Named moves, each a turn or a mirror, and the order they were made in; the first pair answered:
move G:
[ 3.99 -2.48 -1.53 -1.68 -6.30 -1.30 -0.83  1.74  2.78  1.07  1.72  0.71
 -0.44  0.89 -1.74] => [ 4.48 -0.83 -1.64 -0.39 -3.96  1.01 -1.83 -1.82  1.44 -1.12  4.58  1.30
 -1.14  2.73 -2.71]
[ 2.24  1.17 -1.74 -2.13  1.28 -1.12 -0.56  1.44 -0.01 -0.18 -2.33  0.50
  3.64 -0.46  0.31] => [ 2.19  1.72 -1.68 -1.23  2.38  0.05 -1.29 -0.48 -0.81 -1.24 -0.81  0.75
  3.38  0.29 -0.35]
[ 0.16 -1.53  1.40 -0.31  0.57  1.22  0.19  0.44 -0.54 -1.03  0.97 -0.19
  0.12  0.42  2.70] => [ 0.13 -1.73  1.41 -0.51  0.50  0.83  0.50  0.75 -0.27 -0.84  0.43 -0.10
  0.30  0.24  2.65]
move Y:
[ 2.76 -0.80 -0.44  0.62 -1.52 -0.06  0.27 -2.22 -0.27 -1.41  3.40  1.95
  3.24 -1.52 -0.07] => [ 3.86  2.13 -1.17  0.27  0.50  1.01  0.55 -2.12 -0.03 -1.77  2.41  2.16
  1.58  0.83 -1.22]
[-1.67 -2.18  0.22 -0.55 -1.25 -0.79 -0.91  1.55  0.15  0.68 -1.08 -0.95
 -2.04 -0.53 -0.85] => [-0.99 -0.36 -0.14 -0.80 -0.20 -0.02 -0.80  1.53  0.27  0.41 -1.99 -0.77
 -3.29  1.13 -1.51]
[-0.47 -0.19 -1.89  0.36 -0.83  0.91  0.56  0.40  2.36 -0.28 -1.55  0.26
  1.53 -1.36 -0.93] => [-0.41  0.24 -2.01  0.38 -0.42  1.08  0.65  0.21  2.38 -0.33 -1.63  0.33
  1.32 -0.98 -1.07]
[ 0.23  0.97 -0.86 -1.09 -2.06  1.08 -0.59  3.05  1.60  2.49  1.36 -0.62
 -2.51 -1.32 -1.25] => [-0.03  0.68 -0.65 -1.23 -2.09  1.12 -0.47  2.80  1.56  2.61  1.41 -0.93
 -2.25 -1.16 -1.28]
move V:
[-2.20 -0.61  1.94 -1.18 -1.30 -1.07  0.24  2.27 -0.11  1.57 -2.91 -0.78
 -1.91 -0.24  0.68] => [-2.45 -1.34  2.49 -0.84 -2.48 -0.46 -0.53  1.75  0.47  2.13 -1.44 -0.80
 -2.29 -0.97  0.57]
[-1.77  0.01  1.24  0.81  0.18  1.60 -2.19 -2.12 -1.64 -1.09  2.74 -0.38
 -1.18 -0.25  0.36] => [-0.47  1.38  0.99  0.88  0.83  2.22 -2.16 -1.96 -0.87 -1.32  2.81  0.01
 -1.21  0.43 -0.41]
[-2.33 -0.69 -0.22 -2.51 -0.23 -0.25 -0.29  1.40 -2.98 -1.14  1.25 -2.58
  1.69  1.32  1.65] => [-2.46 -0.80  0.44 -2.19 -1.25  0.58 -0.67  0.91 -2.39 -0.65  2.52 -2.61
  1.71  0.66  1.38]
[-2.97 -0.43  3.61  1.43 -1.97  2.13 -2.81 -2.90 -1.51 -0.43  6.10  0.16
 -2.50 -0.51 -0.42] => [-0.17  3.11  2.28  1.23 -0.25  3.94 -2.48 -2.51  0.00 -0.79  5.94  0.91
 -2.42  1.56 -2.03]
Then:
Each pair is 2 to 3 moves apart.
[-0.68  0.31  0.53  0.26 -1.27  0.94  1.85 -0.99 -0.66  0.25  1.87 -1.62
  0.21 -1.38 -1.33] => [ 0.10  2.16 -0.14 -0.46 -0.19  1.07  1.72 -0.16 -0.25  0.30  0.05 -1.41
 -0.84 -0.14 -2.03]
G, Y
[-2.08  1.12  3.22  0.90 -0.49  1.77 -2.88 -4.09 -1.23 -0.81  3.59 -0.59
 -5.38  1.33 -0.53] => [-0.72  3.85  2.21 -0.95  0.43  1.26 -1.78 -0.62  0.53  0.41 -0.95 -0.50
 -6.85  3.32 -1.57]
G, Y, G
[-2.86 -3.25 -0.44  2.82  0.14  1.07 -1.68 -2.53 -1.39 -1.74  0.67 -1.02
 -0.45  2.43 -0.97] => [-1.72 -2.05 -0.46  2.93  0.57  2.12 -2.04 -2.77 -0.60 -1.57  1.40 -0.70
 -0.98  3.06 -1.75]
V, Y
[-3.05 -1.33  1.88  0.05 -0.62 -0.69 -2.00 -2.59 -1.00  0.98  3.75  0.07
 -1.23 -2.13  1.32] => [ 0.94  3.66  0.16 -0.03  1.39  1.74 -2.11 -1.93  1.64  0.65  3.99  1.28
 -1.30  0.28 -1.25]
V, V
[-1.26 -1.60  0.83  1.37 -1.84 -0.53  1.66  0.70  1.32 -0.02 -2.48 -0.55
 -0.42  1.64 -0.48] => [-0.61  0.11  0.73  2.01 -0.06  0.97  1.06 -1.21  0.68 -1.45 -1.24 -0.21
 -1.18  3.18 -1.37]
Y, G
[ 0.68  2.67  0.40  1.05  3.09  3.01 -1.39 -3.73 -2.86 -2.50  4.75  0.79
 -1.01  2.81 -0.87] => [-1.94 -3.25  0.96  1.71  0.08 -0.38 -0.87 -3.17 -4.28 -1.80  5.20 -0.02
  2.48 -1.26  2.61]
V, Y
[-1.90  1.52 -1.86 -2.03  3.17 -5.47  2.24  0.09 -3.43 -0.94 -6.29  2.11
 -0.93  0.92  1.49] => [-4.01 -2.88  2.70  0.09 -4.80 -2.39 -1.59 -2.37 -0.61  1.24  4.67  1.59
  0.17 -5.08  1.21]
Y, V, V
[ 1.75  3.42  0.91  0.09  0.10 -0.11 -0.06  0.83  1.48 -1.58 -0.99 -2.78
  0.11  1.85 -0.80] => [ 1.05  0.51  1.79  0.74 -2.40 -0.82 -0.51  0.74  2.14 -1.13  1.60 -2.84
  2.06 -1.06  0.22]
Y, V
[-0.04 -0.98 -1.23  0.52  1.35 -2.17 -1.63  2.94 -0.99  3.04 -3.87 -0.36
 -1.22  0.44  1.54] => [-1.59 -2.84 -0.38  2.25  2.29 -1.23 -2.71 -1.56 -3.60  1.15  0.35 -0.41
 -0.27 -0.03  2.25]
G, V, Y
[-1.36 -0.61 -0.40 -0.59  0.98 -1.30 -0.23  1.62 -0.61  1.14 -3.33  0.69
 -0.72 -0.27 -0.90] => [-2.23 -1.25  0.75  0.94  1.29  0.61 -1.43 -1.97 -1.91 -0.10  0.65  0.60
 -0.40 -0.41 -1.24]
V, G, Y
[ 1.02 -1.44 -1.26  1.27  1.20 -2.60  1.87  0.16  0.45 -1.11 -0.14  0.39
  5.71 -2.49  2.08] => [ 1.26 -1.20 -1.44  0.81  0.77 -2.98  2.23  1.37  1.04 -0.68 -1.23  0.20
  5.37 -2.15  2.24]
Y, G, Y
[ 0.37  4.01  0.02 -0.59  3.78  1.58 -0.80 -2.12 -1.30 -1.76 -0.92 -0.06
 -3.44  3.48 -1.30] => [ 1.53  1.60  1.00  1.06 -1.14  3.36 -1.72 -2.58  1.84 -0.82  5.79  0.42
  0.75 -0.35 -1.34]
Y, V, V
[-0.16 -1.91  1.16  1.40 -3.98  1.12 -2.89 -0.15  2.70  1.83  2.98  0.69
  1.41 -0.27  1.03] => [ 1.67  2.65  0.05  1.20 -0.65  3.32 -3.20 -0.67  2.80  0.66  1.85  1.20
 -0.73  3.29 -0.97]
G, Y
[-0.94 -2.45  0.83  1.66 -0.31 -0.06 -0.07 -1.06 -0.10 -1.86  1.77 -0.99
  2.48 -1.67  0.44] => [ 0.92 -1.27  0.02  0.75 -1.49 -0.32  0.55  2.10  2.29 -0.24 -0.07 -0.49
  3.01 -1.56  0.02]
V, V, G
[ 0.76  2.77 -0.59  0.33  3.92 -1.64 -0.19 -0.05 -0.19  1.39 -0.87 -1.44
 -0.15  0.34  0.62] => [-0.39  1.72  0.18  1.03  3.83 -1.82 -0.57 -1.36 -1.42  0.51  0.06 -1.87
 -0.36  0.16  1.02]
G, V, G
[-2.91 -3.71  1.30  0.53 -3.32 -1.93 -1.34 -1.72 -1.44 -0.23  4.90  0.91
  1.70 -4.15  2.75] => [-0.19  0.09  1.08  1.14 -2.72  1.51 -2.21 -2.52  1.13 -0.52  7.83  1.97
  1.60 -2.65  0.15]
G, V
[-0.53  1.49  1.33 -0.72 -1.65  0.44 -1.90  1.54  5.31  1.45  1.19  0.91
 -3.91 -2.03 -2.07] => [-1.44 -1.83  1.51  0.17 -3.08 -0.85 -1.69  0.92  4.53  1.24  2.40  0.62
 -1.40 -4.47 -0.62]
V, G, Y
[-3.28  0.48 -0.20  2.38 -0.38  2.34 -1.19 -3.06 -2.06 -0.63  1.12 -0.46
 -5.24  2.32 -0.08] => [-2.42  2.00 -0.97  0.68 -0.74  1.26 -0.38  0.30 -0.62  0.82 -3.02 -0.59
 -6.24  3.04 -0.52]
Y, G, Y
[-0.35 -2.78 -0.61  0.22 -1.99  0.30  0.49 -0.58 -0.96  0.24  3.01 -0.07
 -0.25 -2.13  0.72] => [ 2.15 -0.05 -1.50 -0.19 -2.20  1.61  0.72  1.15  1.68  0.98  2.78  0.86
 -0.11 -1.27 -0.71]
V, G, V
